In the data rows, 50 means zero.
Some points:
Array([67, 23, 71, 27, 61, 50, 39, 38, 64, 56, 77, 39, 54, 56, 56, 45, 62, 51,
       60, 57, 31, 48, 56, 48, 28, 32, 53, 73, 29, 32, 17, 56, 46, 53, 48, 64,
       50, 60, 49])
Array([57, 65, 30, 52, 45, 21, 52, 48, 64, 30, 33, 45, 76, 25, 58, 21, 40, 55,
       39, 37, 38, 66, 35, 43, 49, 38, 44, 37, 61, 31, 31, 36, 48, 61, 42, 48,
       52, 60, 51])
Array([48, 78, 60, 45, 69, 48, 59, 53, 23, 31, 39, 51, 46, 50, 53, 50, 89, 51,
       82, 48, 58, 47, 48, 56, 63, 62, 52, 46, 44, 26, 38, 57, 68, 60, 63, 28,
       49, 48, 52])
Array([41, 69, 73, 56, 49, 29, 36, 51, 54, 72, 59, 63, 44, 42, 31, 62, 56, 71,
       41, 55, 69, 44, 38, 48, 34, 46, 43, 71, 28, 43, 66, 37, 37, 40, 43, 37,
       27, 65, 71])
Array([76, 60, 58, 72, 73, 61, 50, 42, 62, 38, 44, 54, 32, 67, 64, 24, 47, 41,
       49, 76, 64, 38, 40, 35, 40, 27, 27, 73, 41, 64, 49, 58, 41, 41, 33, 45,
       49, 38, 35])
Array([24, 61, 41, 43, 36, 62, 58, 37, 79, 32, 47, 47, 42, 61, 35, 64, 65, 41,
       40, 45, 37, 35, 61, 52, 61, 33, 35, 37, 40, 44, 57, 30, 54, 40, 53, 59,
       47, 43, 30])
Array([47, 71, 37, 47, 44, 39, 72, 31, 59, 50, 48, 78, 44, 71, 47, 53, 47, 51,
       61, 54, 41, 65, 32, 55, 43, 77, 46, 39, 25, 51, 42, 72, 84, 64, 46, 40,
       54, 56, 70])
Array([52, 37, 39, 49, 55, 79, 41, 67, 57, 54, 32, 77, 55, 43, 50, 71, 59, 66,
       54, 50, 56, 68, 67, 37, 39, 46, 56, 30, 53, 39, 60, 82, 39, 42, 45, 53,
       43, 39, 29])
Array([38, 51, 23, 31, 63, 41, 47, 43, 41, 72, 51, 44, 41, 51, 69, 58, 52, 49,
       32, 33, 40, 40, 38, 28, 49, 41, 68, 64, 65, 55, 47, 45, 68, 31, 39, 28,
       50, 50, 30])
Array([61, 49, 35, 52, 67, 59, 61, 73, 38, 53, 70, 62, 50, 37, 46, 56, 44, 43,
       40, 42, 57, 58, 64, 83, 30, 51, 42, 49, 57, 40, 52, 25, 46, 43, 54, 39,
       68, 24, 46])
Array([32, 43, 36, 51, 67, 28, 52, 47, 59, 66, 51, 69, 52, 74, 36, 40, 79, 37,
       67, 49, 43, 74, 49, 65, 82, 54, 47, 68, 62, 50, 44, 64, 36, 72, 52, 38,
       62, 42, 71])
Array([29, 46, 37, 60, 48, 66, 47, 60, 27, 66, 45, 46, 39, 43, 36, 33, 67, 66,
       37, 71, 29, 53, 41, 51, 60, 60, 55, 49, 35, 74, 57, 38, 45, 60, 46, 64,
       76, 84, 31])
Array([46, 62, 60, 53, 86, 45, 48, 61, 48, 48, 45, 47, 54, 63, 57, 56, 55, 14,
       45, 40, 31, 74, 29, 47, 62, 70, 54, 28, 47, 46, 47, 47, 32, 42, 59, 59,
       18, 52, 65])
Array([31, 24, 49, 40, 45, 51, 65, 50, 44, 48, 29, 45, 25, 32, 57, 57, 42, 54,
       61, 63, 25, 49, 44, 38, 18, 47, 45, 36, 55, 48, 55, 33, 54, 42, 54, 40,
       52, 44, 75])
Array([50, 68, 68, 39, 40, 75, 77, 39, 31, 59, 67, 65, 71, 41, 33, 52, 28, 44,
       52, 54, 35, 74, 72, 32, 64, 48, 35, 58, 74, 48, 46, 52, 60, 44, 33, 50,
       38, 50, 51])
Array([69, 73, 54, 53, 58, 49, 64, 59, 68, 64, 47, 45, 46, 81, 49, 55, 37, 73,
       53, 60, 59, 40, 58, 61, 33, 50, 82, 67, 77, 32, 47, 38, 51, 55, 70, 85,
       51, 71, 44])
Array([44, 25, 63, 59, 62, 45, 63, 46, 70, 77, 51, 52, 52, 38, 41, 18, 52, 65,
       75, 27, 67, 31, 47, 50, 49, 57, 39, 50, 52, 55, 52, 45, 57, 53, 50, 56,
       21, 51, 32])
Array([59, 40, 57, 33, 53, 49, 71, 36, 42, 45, 37, 51, 35, 66, 54, 57, 41, 59,
       39, 29, 54, 45, 74, 51, 55, 43, 50, 38, 51, 78, 47, 51, 13, 57, 65, 25,
       60, 73, 47])
Array([47, 68, 42, 43, 42, 62, 57, 65, 38, 59, 46, 34, 60, 38, 56, 41, 44, 46,
       39, 49, 64, 65, 65, 64, 61, 11, 51, 40, 34, 73, 26, 60, 75, 54, 63, 59,
       29, 44, 73])
Array([53, 59, 62, 56, 56, 48, 49, 77, 70, 22, 67, 41, 84, 63, 71, 46, 68, 77,
       65, 58, 47, 58, 49, 39, 52, 70, 56, 63, 44, 91, 44, 39, 42, 25, 33, 53,
       53, 29, 61])
Array([47, 29, 54, 54, 50, 58, 40, 59, 37, 41, 38, 45, 72, 72, 66, 48, 52, 41,
       43, 45, 57, 49, 60, 80, 35, 53, 31, 42, 63, 53, 79, 57, 72, 43, 43, 40,
       48, 80, 45])
Array([72, 47, 45, 25, 41, 59, 37, 56, 57, 56, 36, 55, 71, 38, 46, 56, 37, 50,
       56, 74, 29, 34, 37, 73, 65, 50, 39, 51, 52, 52, 63, 60, 40, 33, 84, 30,
       52, 49, 38])
Array([32, 51, 60, 54, 55, 76, 57, 49, 43, 43, 69, 52, 67, 49, 47, 61, 44, 59,
       29, 34, 51, 30, 24, 67, 50, 44, 43, 39, 64, 35, 47, 81, 38, 56, 35, 52,
       69, 36, 57])
Array([71, 48, 22, 54, 56, 41, 53, 66, 32, 46, 47, 23, 48, 68, 51, 45, 43, 59,
       62, 32, 43, 53, 53, 23, 78, 57, 25, 59, 31, 25, 63, 51, 47, 44, 46, 67,
       48, 46, 64])
Array([34, 38, 38, 47, 61, 54, 49, 40, 28, 17, 38, 71, 64, 42, 38, 54, 32, 39,
       41, 53, 54, 30, 64, 58, 53, 50, 79, 72, 44, 45, 52, 44, 50, 59, 39, 54,
       36, 38, 58])
Array([62, 48, 61, 47, 24, 45, 34, 69, 36, 46, 47, 54, 50, 63, 34, 45, 54, 54,
       26, 41, 38, 37, 47, 36, 46, 50, 41, 40, 60, 49, 39, 43, 58, 84, 51, 43,
       37, 21, 47])
Array([77, 56, 51, 33, 34, 47, 51, 28, 49, 49, 41, 63, 15, 26, 70, 34, 65, 63,
       28, 44, 47, 71, 50, 81, 72, 73, 53, 45, 51, 51, 52, 62, 65, 48, 31, 79,
       41, 36, 66])
Array([39, 48, 58, 47, 50, 47, 42, 47, 61, 38, 75, 15, 29, 47, 23, 34, 42, 58,
       59, 65, 52, 66, 44, 50, 47, 53, 79, 48, 53, 46, 74, 55, 51, 56, 43, 26,
       30, 48, 33])
Array([36, 61, 33, 37, 51, 38, 36, 55, 48, 34, 68, 59, 47, 32, 60, 41, 47, 34,
       49, 65, 50, 28, 81, 41, 39, 58, 29, 39, 64, 61, 62, 66, 37, 60, 62, 58,
       52, 67, 48])
Array([39, 54, 65, 62, 62, 25, 47, 60, 58, 63, 27, 35, 61, 40, 38, 73, 25, 48,
       46, 48, 37, 45, 78, 64, 49, 47, 47, 46, 46, 53, 50, 74, 58, 54, 31, 54,
       69, 30, 43])
Array([57, 38, 53, 54, 57, 60, 39, 35, 62, 60, 45, 32, 52, 39, 19, 40, 68, 48,
       35, 55, 70, 40, 57, 26, 55, 64, 65, 38, 55, 51, 58, 40, 60, 28, 59, 39,
       78, 59, 81])
Array([59, 56, 56, 26, 50, 44, 45, 49, 38, 55, 44, 40, 58, 61, 62, 61, 56, 39,
       78, 60, 71, 53, 32, 37, 58, 38, 47, 28, 47, 49, 61, 19, 39, 63, 20, 71,
       59, 38, 57])
Array([49, 55, 37, 57, 23, 80, 46, 77, 75, 55, 45, 57, 44, 46, 57, 58, 36, 32,
       54, 41, 54, 49, 59, 61, 63, 49, 57, 55, 50, 36, 29, 44, 42, 62, 24, 25,
       45, 56, 62])
Array([61, 45, 61, 46, 46, 49, 45, 53, 46, 56, 57, 58, 51, 46, 49, 37, 43, 27,
       39, 31, 47, 44, 47, 37, 44, 69, 78, 39, 13, 63, 63, 41, 55, 48, 63, 52,
       75, 61, 32])
Array([35, 67, 48, 67, 29, 64, 32, 15, 40, 70, 44, 33, 53, 46, 64, 38, 55, 43,
       54, 27, 41, 58, 57, 45, 30, 56, 55, 59, 46, 57, 73, 46, 32, 55, 71, 47,
       64, 35, 52])
Array([68, 40, 64, 78, 36, 44, 85, 53, 71, 51, 66, 41, 51, 23, 80, 84, 59, 50,
       34, 67, 64, 52, 38, 35, 59, 43, 64, 77, 61, 44, 77, 50, 67, 83, 74, 61,
       46, 63, 48])
Array([30, 34, 70, 72, 31, 32, 47, 46, 46, 68, 63, 59, 47, 68, 77, 31, 32, 61,
       52, 80, 69, 48, 52, 46, 64, 45, 67, 44, 48, 24, 33, 50, 44, 32, 65, 53,
       49, 44, 43])
Array([62, 41, 40, 75, 26, 37, 48, 54, 35, 42, 64, 67, 45, 44, 35, 60, 66, 38,
       73, 35, 30, 34, 49, 62, 44, 24, 62, 36, 65, 64, 51, 60, 48, 24, 45, 56,
       55, 60, 46])
Array([63, 45, 53, 75, 76, 56, 13, 26, 56, 35, 70, 55, 33, 57, 59, 73, 24, 70,
       71, 51, 60, 53, 42, 48, 53, 46, 31, 51, 65, 67, 31, 33, 62, 61, 66, 61,
       49, 61, 52])
Array([33, 41, 56, 27, 32, 46, 35, 62, 52, 28, 31, 59, 41, 45, 34, 54, 40, 36,
       49, 36, 72, 68, 37, 48, 40, 44, 35, 75, 57, 54, 48, 60, 48, 37, 67, 61,
       71, 57, 41])
Array([53, 38, 31, 55, 39, 37, 60, 31, 44, 56, 50, 22, 48, 56, 40, 63, 58, 45,
       43, 68, 69, 36, 37, 52, 38, 73, 45, 53, 42, 55, 22, 49, 42, 45, 39, 50,
       30, 39, 27])
These points spread out most along one direction. How many in every 100 of the points above lie lower along it than each point below? Answers are rounded to whole numbers. More than half of the points above lie lower than the first one.
Array([30, 34, 70, 72, 31, 32, 47, 46, 46, 68, 63, 59, 47, 68, 77, 31, 32, 61,
       52, 80, 69, 48, 52, 46, 64, 45, 67, 44, 48, 24, 33, 50, 44, 32, 65, 53,
       49, 44, 43]) : 90
Array([68, 40, 64, 78, 36, 44, 85, 53, 71, 51, 66, 41, 51, 23, 80, 84, 59, 50,
       34, 67, 64, 52, 38, 35, 59, 43, 64, 77, 61, 44, 77, 50, 67, 83, 74, 61,
       46, 63, 48]) : 98
Array([50, 68, 68, 39, 40, 75, 77, 39, 31, 59, 67, 65, 71, 41, 33, 52, 28, 44,
       52, 54, 35, 74, 72, 32, 64, 48, 35, 58, 74, 48, 46, 52, 60, 44, 33, 50,
       38, 50, 51]) : 7
Array([44, 25, 63, 59, 62, 45, 63, 46, 70, 77, 51, 52, 52, 38, 41, 18, 52, 65,
       75, 27, 67, 31, 47, 50, 49, 57, 39, 50, 52, 55, 52, 45, 57, 53, 50, 56,
       21, 51, 32]) : 80
Array([39, 54, 65, 62, 62, 25, 47, 60, 58, 63, 27, 35, 61, 40, 38, 73, 25, 48,
       46, 48, 37, 45, 78, 64, 49, 47, 47, 46, 46, 53, 50, 74, 58, 54, 31, 54,
       69, 30, 43]) : 12
Array([62, 41, 40, 75, 26, 37, 48, 54, 35, 42, 64, 67, 45, 44, 35, 60, 66, 38,
       73, 35, 30, 34, 49, 62, 44, 24, 62, 36, 65, 64, 51, 60, 48, 24, 45, 56,
       55, 60, 46]) : 27
Array([61, 45, 61, 46, 46, 49, 45, 53, 46, 56, 57, 58, 51, 46, 49, 37, 43, 27,
       39, 31, 47, 44, 47, 37, 44, 69, 78, 39, 13, 63, 63, 41, 55, 48, 63, 52,
       75, 61, 32]) : 63
Array([76, 60, 58, 72, 73, 61, 50, 42, 62, 38, 44, 54, 32, 67, 64, 24, 47, 41,
       49, 76, 64, 38, 40, 35, 40, 27, 27, 73, 41, 64, 49, 58, 41, 41, 33, 45,
       49, 38, 35]) : 88
Array([52, 37, 39, 49, 55, 79, 41, 67, 57, 54, 32, 77, 55, 43, 50, 71, 59, 66,
       54, 50, 56, 68, 67, 37, 39, 46, 56, 30, 53, 39, 60, 82, 39, 42, 45, 53,
       43, 39, 29]) : 2
Array([32, 43, 36, 51, 67, 28, 52, 47, 59, 66, 51, 69, 52, 74, 36, 40, 79, 37,
       67, 49, 43, 74, 49, 65, 82, 54, 47, 68, 62, 50, 44, 64, 36, 72, 52, 38,
       62, 42, 71]) : 37
Array([69, 73, 54, 53, 58, 49, 64, 59, 68, 64, 47, 45, 46, 81, 49, 55, 37, 73,
       53, 60, 59, 40, 58, 61, 33, 50, 82, 67, 77, 32, 47, 38, 51, 55, 70, 85,
       51, 71, 44]) : 95
Array([35, 67, 48, 67, 29, 64, 32, 15, 40, 70, 44, 33, 53, 46, 64, 38, 55, 43,
       54, 27, 41, 58, 57, 45, 30, 56, 55, 59, 46, 57, 73, 46, 32, 55, 71, 47,
       64, 35, 52]) : 56
Array([46, 62, 60, 53, 86, 45, 48, 61, 48, 48, 45, 47, 54, 63, 57, 56, 55, 14,
       45, 40, 31, 74, 29, 47, 62, 70, 54, 28, 47, 46, 47, 47, 32, 42, 59, 59,
       18, 52, 65]) : 49
